128 stands for zero in the data rows.
Here are some points, one per row:
(147, 128, 132, 137, 108, 126, 117, 117, 118, 122, 132, 141, 121, 134,
 130, 138, 135, 129, 149, 130, 137, 153, 106, 152, 113, 118, 121, 145,
 131, 148, 123, 122)
(160, 112, 121, 119, 48, 156, 116, 129, 155, 147, 133, 88, 154, 149,
 116, 189, 119, 153, 146, 186, 136, 151, 110, 173, 157, 145, 70, 107,
 170, 147, 60, 83)
(77, 98, 138, 144, 186, 155, 103, 153, 105, 112, 149, 128, 144, 104,
 113, 118, 101, 108, 120, 113, 116, 100, 157, 80, 189, 140, 127, 136,
 93, 97, 131, 124)
(139, 149, 139, 140, 97, 117, 128, 130, 127, 133, 121, 131, 117, 156,
 126, 154, 128, 123, 174, 140, 123, 157, 100, 162, 111, 121, 115, 138,
 110, 145, 130, 144)
(154, 125, 117, 126, 97, 125, 126, 103, 113, 141, 121, 129, 125, 120,
 137, 141, 135, 106, 132, 113, 112, 152, 119, 133, 127, 125, 135, 137,
 127, 125, 120, 125)
(101, 117, 78, 92, 131, 102, 152, 96, 118, 140, 107, 156, 94, 137,
 117, 113, 144, 141, 104, 141, 144, 83, 125, 116, 111, 134, 107, 101,
 178, 117, 131, 108)
(103, 126, 192, 130, 125, 148, 97, 165, 119, 97, 142, 124, 148, 101,
 97, 101, 119, 123, 112, 113, 119, 112, 135, 127, 163, 127, 148, 102,
 128, 122, 134, 140)
(100, 118, 108, 115, 139, 90, 171, 118, 145, 125, 104, 137, 125, 177,
 135, 96, 126, 133, 72, 160, 154, 114, 167, 126, 72, 134, 91, 136,
 145, 118, 137, 119)
(187, 101, 213, 90, 120, 97, 157, 137, 150, 139, 160, 85, 79, 145,
 182, 138, 115, 139, 156, 129, 135, 137, 80, 131, 118, 126, 123, 136,
 133, 113, 116, 114)
(87, 128, 132, 114, 154, 92, 157, 96, 172, 122, 100, 135, 99, 153,
 135, 122, 124, 158, 98, 161, 131, 128, 146, 125, 81, 137, 124, 118,
 123, 111, 140, 84)
(162, 132, 113, 130, 90, 113, 161, 99, 109, 181, 76, 144, 147, 106,
 97, 127, 90, 88, 137, 135, 95, 196, 162, 134, 116, 143, 171, 137,
 91, 101, 116, 119)
(74, 114, 157, 127, 145, 171, 88, 144, 92, 125, 148, 124, 140, 90,
 114, 107, 120, 137, 82, 85, 121, 107, 172, 107, 154, 123, 130, 119,
 128, 113, 139, 130)
(118, 128, 159, 168, 137, 129, 107, 146, 106, 125, 152, 119, 146, 122,
 119, 117, 95, 144, 110, 130, 120, 89, 133, 116, 137, 132, 144, 118,
 71, 134, 124, 161)
(101, 126, 89, 102, 143, 117, 132, 86, 131, 145, 103, 158, 93, 156,
 117, 113, 145, 136, 98, 141, 137, 90, 125, 124, 109, 131, 98, 97,
 180, 122, 130, 100)
(168, 128, 123, 115, 113, 142, 120, 115, 112, 113, 124, 137, 136, 122,
 132, 156, 151, 119, 134, 117, 128, 132, 86, 140, 123, 118, 128, 132,
 149, 144, 133, 121)
(107, 97, 98, 116, 178, 85, 151, 78, 174, 155, 153, 115, 76, 160,
 70, 102, 160, 134, 106, 168, 155, 143, 165, 119, 122, 161, 124, 128,
 154, 125, 174, 138)
(166, 146, 111, 102, 122, 132, 125, 123, 117, 118, 137, 122, 128, 124,
 128, 150, 141, 137, 138, 113, 121, 143, 102, 155, 135, 105, 143, 150,
 150, 163, 130, 107)
(113, 115, 165, 148, 131, 152, 101, 122, 115, 123, 154, 118, 134, 95,
 106, 131, 150, 133, 111, 101, 116, 84, 155, 103, 130, 89, 145, 135,
 67, 125, 143, 164)
(158, 133, 125, 137, 83, 119, 144, 101, 117, 153, 108, 144, 133, 112,
 140, 128, 140, 103, 137, 105, 104, 163, 137, 129, 144, 137, 153, 131,
 125, 121, 126, 114)
(91, 130, 108, 121, 134, 94, 177, 131, 160, 130, 125, 136, 106, 158,
 120, 122, 133, 129, 94, 171, 128, 118, 152, 100, 76, 137, 114, 127,
 147, 114, 142, 123)
(162, 126, 110, 140, 141, 113, 144, 131, 138, 130, 163, 133, 191, 151,
 113, 119, 141, 90, 165, 130, 155, 154, 117, 98, 130, 138, 143, 125,
 125, 147, 137, 108)
(108, 129, 126, 148, 145, 162, 106, 131, 122, 114, 167, 130, 140, 111,
 120, 124, 94, 141, 103, 111, 129, 100, 159, 103, 158, 110, 163, 119,
 84, 82, 145, 175)
(141, 140, 136, 138, 97, 98, 136, 142, 127, 111, 128, 125, 125, 136,
 147, 134, 133, 112, 174, 145, 118, 144, 115, 180, 115, 123, 122, 125,
 119, 128, 123, 148)
(131, 120, 92, 136, 159, 131, 126, 138, 128, 129, 124, 142, 125, 116,
 161, 161, 133, 114, 159, 121, 122, 149, 88, 128, 163, 170, 116, 168,
 117, 110, 131, 106)
(94, 152, 111, 130, 132, 145, 200, 98, 155, 163, 76, 132, 117, 175,
 97, 115, 171, 149, 110, 128, 153, 97, 149, 80, 108, 130, 72, 127,
 170, 124, 108, 105)
(158, 131, 107, 184, 136, 90, 85, 151, 149, 113, 127, 107, 131, 104,
 167, 131, 120, 78, 131, 134, 104, 124, 124, 152, 129, 107, 138, 149,
 158, 114, 143, 126)
(112, 131, 176, 157, 129, 131, 102, 156, 104, 126, 142, 111, 146, 127,
 120, 123, 114, 141, 123, 137, 118, 97, 130, 121, 147, 128, 154, 113,
 89, 126, 138, 153)
(134, 135, 121, 144, 104, 114, 133, 106, 131, 96, 121, 121, 116, 110,
 123, 141, 121, 131, 134, 111, 137, 153, 115, 131, 121, 124, 110, 147,
 111, 142, 121, 138)
(73, 124, 175, 137, 120, 147, 107, 168, 101, 126, 153, 114, 142, 109,
 122, 109, 122, 136, 115, 110, 119, 105, 136, 125, 150, 119, 161, 121,
 127, 137, 131, 138)
(149, 128, 122, 121, 107, 143, 146, 118, 138, 135, 129, 164, 140, 146,
 161, 136, 108, 117, 145, 113, 151, 143, 110, 141, 141, 152, 111, 130,
 106, 151, 157, 132)
(128, 171, 165, 113, 139, 126, 108, 180, 117, 114, 131, 99, 183, 115,
 113, 117, 118, 158, 127, 119, 104, 119, 166, 156, 153, 124, 158, 129,
 59, 141, 113, 158)
(154, 134, 131, 136, 128, 106, 130, 145, 133, 138, 131, 145, 116, 140,
 137, 159, 137, 118, 208, 115, 116, 126, 93, 175, 150, 138, 120, 151,
 134, 127, 121, 110)
(169, 139, 94, 134, 150, 149, 138, 138, 139, 93, 113, 140, 114, 199,
 137, 153, 98, 105, 107, 107, 193, 168, 136, 134, 155, 108, 194, 168,
 139, 130, 60, 185)
(100, 118, 159, 149, 139, 153, 97, 153, 92, 120, 145, 131, 139, 101,
 124, 121, 123, 138, 88, 109, 128, 101, 160, 103, 145, 120, 138, 118,
 92, 119, 143, 133)
(183, 154, 69, 99, 128, 208, 102, 161, 144, 173, 82, 101, 79, 13,
 161, 77, 132, 109, 163, 134, 195, 158, 83, 149, 104, 125, 116, 163,
 124, 141, 133, 112)
(83, 133, 94, 92, 152, 103, 135, 57, 141, 130, 82, 128, 122, 146,
 134, 121, 152, 135, 128, 152, 140, 86, 131, 92, 129, 126, 110, 120,
 179, 128, 134, 106)
(86, 119, 156, 136, 130, 171, 97, 153, 93, 101, 150, 86, 176, 125,
 124, 113, 122, 142, 106, 90, 88, 118, 113, 104, 104, 136, 151, 90,
 109, 121, 157, 139)
(124, 110, 109, 135, 113, 135, 121, 128, 145, 117, 134, 139, 126, 123,
 131, 122, 141, 104, 124, 152, 113, 164, 105, 136, 117, 133, 109, 113,
 112, 151, 110, 111)
(104, 125, 119, 112, 125, 88, 164, 130, 160, 136, 106, 133, 111, 164,
 127, 125, 138, 131, 123, 163, 130, 106, 167, 120, 85, 142, 112, 113,
 156, 122, 142, 118)
(94, 93, 118, 159, 200, 155, 128, 147, 126, 141, 151, 116, 155, 74,
 137, 131, 131, 169, 78, 63, 140, 142, 126, 88, 150, 58, 116, 43,
 118, 121, 118, 147)
(177, 127, 134, 117, 126, 154, 136, 120, 136, 135, 126, 163, 150, 111,
 126, 115, 124, 132, 133, 132, 84, 162, 115, 105, 120, 137, 153, 210,
 182, 137, 109, 145)
(147, 141, 150, 127, 109, 104, 150, 145, 128, 138, 128, 119, 109, 156,
 142, 139, 111, 118, 190, 149, 124, 149, 100, 174, 127, 121, 104, 145,
 121, 131, 132, 153)
(161, 151, 127, 102, 114, 125, 114, 110, 119, 122, 120, 131, 144, 117,
 125, 165, 131, 120, 121, 103, 137, 144, 94, 141, 125, 139, 129, 132,
 155, 153, 115, 126)
(116, 120, 166, 161, 115, 134, 103, 154, 91, 107, 148, 109, 156, 135,
 125, 109, 114, 146, 139, 134, 119, 101, 139, 126, 142, 108, 141, 108,
 88, 123, 135, 145)
(168, 171, 114, 117, 139, 146, 139, 111, 121, 102, 171, 150, 113, 119,
 156, 151, 142, 119, 141, 123, 114, 128, 122, 160, 129, 144, 130, 134,
 154, 144, 117, 120)
(120, 116, 84, 92, 128, 96, 114, 126, 158, 135, 89, 148, 78, 146,
 127, 119, 143, 161, 146, 152, 123, 98, 163, 115, 107, 144, 103, 98,
 161, 132, 137, 111)
These points spread out most along one direction. For each point below, how far along it does it lie, from 0 to 99? The average is 50, and the first point in the table lies past the average. One standard deviation of the points above along it is 16.
(74, 114, 157, 127, 145, 171, 88, 144, 92, 125, 148, 124, 140, 90,
 114, 107, 120, 137, 82, 85, 121, 107, 172, 107, 154, 123, 130, 119,
 128, 113, 139, 130) 24
(154, 125, 117, 126, 97, 125, 126, 103, 113, 141, 121, 129, 125, 120,
 137, 141, 135, 106, 132, 113, 112, 152, 119, 133, 127, 125, 135, 137,
 127, 125, 120, 125) 54
(107, 97, 98, 116, 178, 85, 151, 78, 174, 155, 153, 115, 76, 160,
 70, 102, 160, 134, 106, 168, 155, 143, 165, 119, 122, 161, 124, 128,
 154, 125, 174, 138) 67
(161, 151, 127, 102, 114, 125, 114, 110, 119, 122, 120, 131, 144, 117,
 125, 165, 131, 120, 121, 103, 137, 144, 94, 141, 125, 139, 129, 132,
 155, 153, 115, 126) 56
(147, 128, 132, 137, 108, 126, 117, 117, 118, 122, 132, 141, 121, 134,
 130, 138, 135, 129, 149, 130, 137, 153, 106, 152, 113, 118, 121, 145,
 131, 148, 123, 122) 56
(169, 139, 94, 134, 150, 149, 138, 138, 139, 93, 113, 140, 114, 199,
 137, 153, 98, 105, 107, 107, 193, 168, 136, 134, 155, 108, 194, 168,
 139, 130, 60, 185) 53
(158, 131, 107, 184, 136, 90, 85, 151, 149, 113, 127, 107, 131, 104,
 167, 131, 120, 78, 131, 134, 104, 124, 124, 152, 129, 107, 138, 149,
 158, 114, 143, 126) 49
(100, 118, 108, 115, 139, 90, 171, 118, 145, 125, 104, 137, 125, 177,
 135, 96, 126, 133, 72, 160, 154, 114, 167, 126, 72, 134, 91, 136,
 145, 118, 137, 119) 67
(162, 126, 110, 140, 141, 113, 144, 131, 138, 130, 163, 133, 191, 151,
 113, 119, 141, 90, 165, 130, 155, 154, 117, 98, 130, 138, 143, 125,
 125, 147, 137, 108) 53
(103, 126, 192, 130, 125, 148, 97, 165, 119, 97, 142, 124, 148, 101,
 97, 101, 119, 123, 112, 113, 119, 112, 135, 127, 163, 127, 148, 102,
 128, 122, 134, 140) 27
(166, 146, 111, 102, 122, 132, 125, 123, 117, 118, 137, 122, 128, 124,
 128, 150, 141, 137, 138, 113, 121, 143, 102, 155, 135, 105, 143, 150,
 150, 163, 130, 107) 56
(183, 154, 69, 99, 128, 208, 102, 161, 144, 173, 82, 101, 79, 13,
 161, 77, 132, 109, 163, 134, 195, 158, 83, 149, 104, 125, 116, 163,
 124, 141, 133, 112) 59
